(in the rows, 128 means zero)
Each path below is one point turned by a fixed rotation once a step. After each direction that follows a path, write how fast that rotation turns it, in deg/step (0 if it stays still).
Each turn is a multiple of 5 degrees from 10 to 175, or 0.
Each row of a path follows its step; steps can be skipped.
Path 1:
step 2: [124 122 127 119 134 128 127 131 117 130 113 133 129 136 120 124 123 132
 130 126 137 117 137 117 125 128 132 134 129 120 126 131 126 129 118 124
 122 155 140 136 136 127 133 109 120 132 125 136 128 126 136 120]
step 6: [133 121 119 137 138 135 124 125 134 117 123 124 133 143 118 117 144 128
 119 124 128 124 133 129 144 125 147 146 133 135 133 123 125 127 125 128
 134 135 134 121 140 133 126 122 132 121 116 121 132 128 128 126]
step 8: [109 134 128 135 129 122 134 117 118 120 134 128 128 137 117 122 122 135
 132 120 121 130 142 121 139 123 132 126 129 113 123 126 130 126 133 139
 131 123 121 130 138 133 138 139 115 142 130 118 134 128 119 130]
step 15: [125 126 110 134 132 129 128 131 127 143 132 122 126 132 136 126 127 125
 140 126 125 135 114 125 140 126 118 119 112 120 120 127 138 131 124 132
 117 123 135 133 120 118 127 130 128 128 130 111 109 133 136 135]
step 22: [121 127 130 132 134 139 127 132 141 117 134 117 128 129 133 144 140 137
 121 144 124 135 126 121 121 131 125 120 129 128 129 129 136 128 141 147
 118 125 130 129 125 144 119 137 128 126 118 124 138 123 134 134]
step 28: [137 119 129 121 132 125 126 126 145 119 143 137 124 125 134 133 137 120
 116 125 123 130 124 145 138 128 132 136 125 141 136 128 126 121 131 136
 127 138 137 134 130 125 121 115 126 128 148 128 134 125 132 119]
step 33: [117 114 126 134 134 138 120 120 133 126 127 129 140 133 132 135 113 133
 117 145 133 134 119 129 134 125 117 132 140 113 130 127 136 125 132 133
 124 135 150 119 127 139 126 124 123 127 127 125 126 135 127 128]
Directions:
[130 129 128 131 124 132 125 130 133 127 129 127 129 128 128 126 131 124
 128 131 127 127 126 130 128 129 128 132 131 131 125 128 127 126 132 130
 127 130 130 126 128 128 132 124 124 129 126 130 132 129 129 131] -> 65
[130 127 132 127 127 129 126 126 130 132 124 128 126 128 128 126 128 128
 132 125 127 134 127 126 127 128 130 129 125 126 126 128 131 128 129 127
 124 127 129 128 128 129 134 132 130 133 129 130 126 129 127 126] -> 65
[125 131 129 129 130 126 126 133 128 123 133 129 129 126 122 128 129 130
 129 129 128 129 129 126 122 128 127 127 124 127 128 132 130 127 130 127
 129 124 124 127 127 129 130 129 128 130 128 131 130 129 127 129] -> 80
[128 127 127 128 127 127 124 127 124 124 128 127 128 128 127 126 125 125
 129 130 127 134 128 132 134 122 131 127 128 125 130 132 124 128 132 130
 130 126 130 130 127 127 127 127 129 128 130 128 127 129 129 130] -> 145
Path 2:
step 1: [127 128 124 131 135 122 128 127 134 124 117 114 134 141 118 131 132 130
 140 125 122 111 125 134 121 134 130 125 130 122 118 120 139 118 125 118
 125 123 114 142 125 127 146 132 123 141 128 130 126 129 123 141]
step 4: [126 134 128 129 125 145 132 126 134 132 130 127 137 150 131 131 134 137
 128 140 120 122 134 139 126 139 136 130 136 134 135 131 121 121 129 120
 124 139 128 125 136 137 119 133 138 145 112 129 134 123 125 122]
step 6: [131 127 129 123 131 124 137 132 117 125 107 115 123 117 123 132 122 118
 135 129 123 143 123 123 119 125 117 123 146 129 136 126 125 127 127 133
 136 135 117 111 131 130 123 136 124 138 133 133 118 131 132 128]
step 7: [130 129 130 130 125 137 126 111 137 130 132 127 130 122 136 134 144 148
 142 139 138 127 125 129 128 126 142 125 131 136 134 133 129 129 135 133
 135 135 128 124 123 118 111 114 120 120 136 125 133 137 130 128]
step 24: [122 143 129 118 120 129 121 134 134 135 127 129 139 131 135 123 123 125
 128 132 124 138 124 121 141 131 124 112 131 140 139 119 145 122 133 127
 111 123 127 132 126 134 134 120 135 124 120 129 118 137 121 117]
step 26: [145 124 131 130 137 117 133 120 124 130 108 123 143 124 122 139 134 136
 123 120 125 133 139 131 134 129 136 123 112 131 135 133 121 140 121 131
 122 130 120 131 133 122 135 126 112 130 133 121 130 134 123 131]
step 31: [135 131 121 126 142 127 133 126 130 127 121 136 125 127 128 140 112 115
 124 127 119 123 124 116 122 139 121 126 132 112 133 134 119 123 137 107
 126 125 133 129 128 135 135 128 135 128 131 112 122 136 128 118]
Directions:
[127 127 128 129 128 124 128 125 126 127 125 127 126 128 132 130 127 129
 130 130 129 127 126 131 132 129 124 124 130 130 126 123 131 127 130 125
 129 125 125 130 128 126 124 127 133 124 129 126 131 127 126 128] -> 65
[132 131 125 127 130 125 129 129 130 130 126 128 129 128 133 131 131 129
 129 127 127 126 129 136 125 126 127 126 131 126 128 128 125 129 130 132
 130 127 130 131 128 132 128 127 127 131 127 127 127 130 125 129] -> 130
[123 129 132 129 128 127 128 128 132 129 126 128 130 128 127 131 131 125
 122 123 129 129 126 129 129 123 128 128 125 129 128 124 126 130 128 127
 127 127 129 131 128 128 133 126 130 127 131 128 131 129 129 130] -> 25
Path 3:
step 1: [142 117 127 130 143 134 139 124 122 147 122 119 125 123 134 123 130 126
 142 135 131 125 126 108 125 130 145 128 129 125 121 132 141 134 130 137
 134 149 129 126 126 123 130 114 130 127 137 132 135 128 124 112]
step 3: [125 123 127 137 121 127 124 124 122 121 140 134 117 142 116 133 125 123
 118 124 131 135 142 124 130 132 121 136 147 131 125 131 129 134 110 116
 116 132 130 126 144 138 134 138 108 118 127 123 129 118 131 123]
step 18: [121 120 130 132 129 126 131 122 119 121 125 119 138 151 127 111 140 123
 133 130 130 126 130 128 140 131 127 135 110 113 133 139 125 122 128 124
 133 139 128 149 127 133 128 131 110 133 133 140 130 127 134 134]
step 21: [139 124 128 134 130 129 136 127 132 129 142 119 138 145 116 118 124 125
 131 125 130 128 124 128 126 123 136 134 123 133 124 143 132 134 126 125
 133 112 135 127 143 124 147 136 114 133 121 118 137 105 130 118]
step 27: [124 131 126 134 146 123 145 121 127 142 137 136 119 128 117 133 128 124
 151 139 130 129 126 128 123 133 132 131 130 110 120 128 126 122 128 119
 124 110 133 128 125 118 137 118 126 125 121 131 130 116 127 110]
step 28: [115 124 129 122 129 127 140 129 130 124 146 132 138 131 111 122 123 137
 119 134 133 120 126 123 112 134 144 128 126 120 133 147 138 119 119 129
 126 114 131 126 147 137 124 126 121 128 129 141 130 119 121 125]
step 32: [137 125 117 130 133 129 121 122 124 124 136 124 119 119 135 134 124 132
 120 121 137 143 132 119 125 128 148 125 129 140 121 137 147 145 122 143
 122 128 126 129 133 137 138 128 109 126 127 127 138 113 123 124]
Directions:
[131 128 129 129 125 131 125 128 130 131 133 125 127 129 130 125 129 131
 125 131 128 129 129 127 132 131 131 129 123 130 129 128 129 124 130 130
 128 126 128 129 129 131 128 130 131 123 126 127 127 126 125 126] -> 95
[126 128 132 128 127 125 129 132 128 127 127 127 130 127 127 127 127 128
 123 132 128 130 131 130 123 133 130 124 130 129 128 125 125 129 127 131
 125 128 122 127 129 130 124 131 129 129 128 127 127 128 127 127] -> 125
[125 128 125 126 129 131 129 128 128 127 131 132 131 130 127 128 128 126
 127 128 130 127 131 134 126 126 127 129 131 128 134 131 127 126 125 131
 128 126 129 125 127 129 129 127 130 129 124 125 126 126 127 122] -> 60
[130 132 131 130 129 129 129 129 127 129 127 127 133 130 134 130 130 125
 127 126 128 126 132 127 124 123 131 125 128 127 125 131 131 126 127 127
 129 126 129 133 128 131 129 129 131 128 130 126 129 128 129 129] -> 35
[131 129 128 131 128 127 126 123 126 127 124 130 130 125 128 131 126 130
 129 129 127 128 129 125 127 125 131 129 132 130 130 127 126 126 130 134
 129 130 130 125 126 132 124 127 126 127 129 129 127 126 126 128] -> 115
[127 128 131 126 131 124 124 127 132 131 128 127 128 128 129 128 130 128
 128 129 130 129 132 126 129 127 127 129 130 130 128 126 128 131 127 129
 125 131 130 129 125 128 132 126 127 131 124 127 136 126 126 126] -> 60
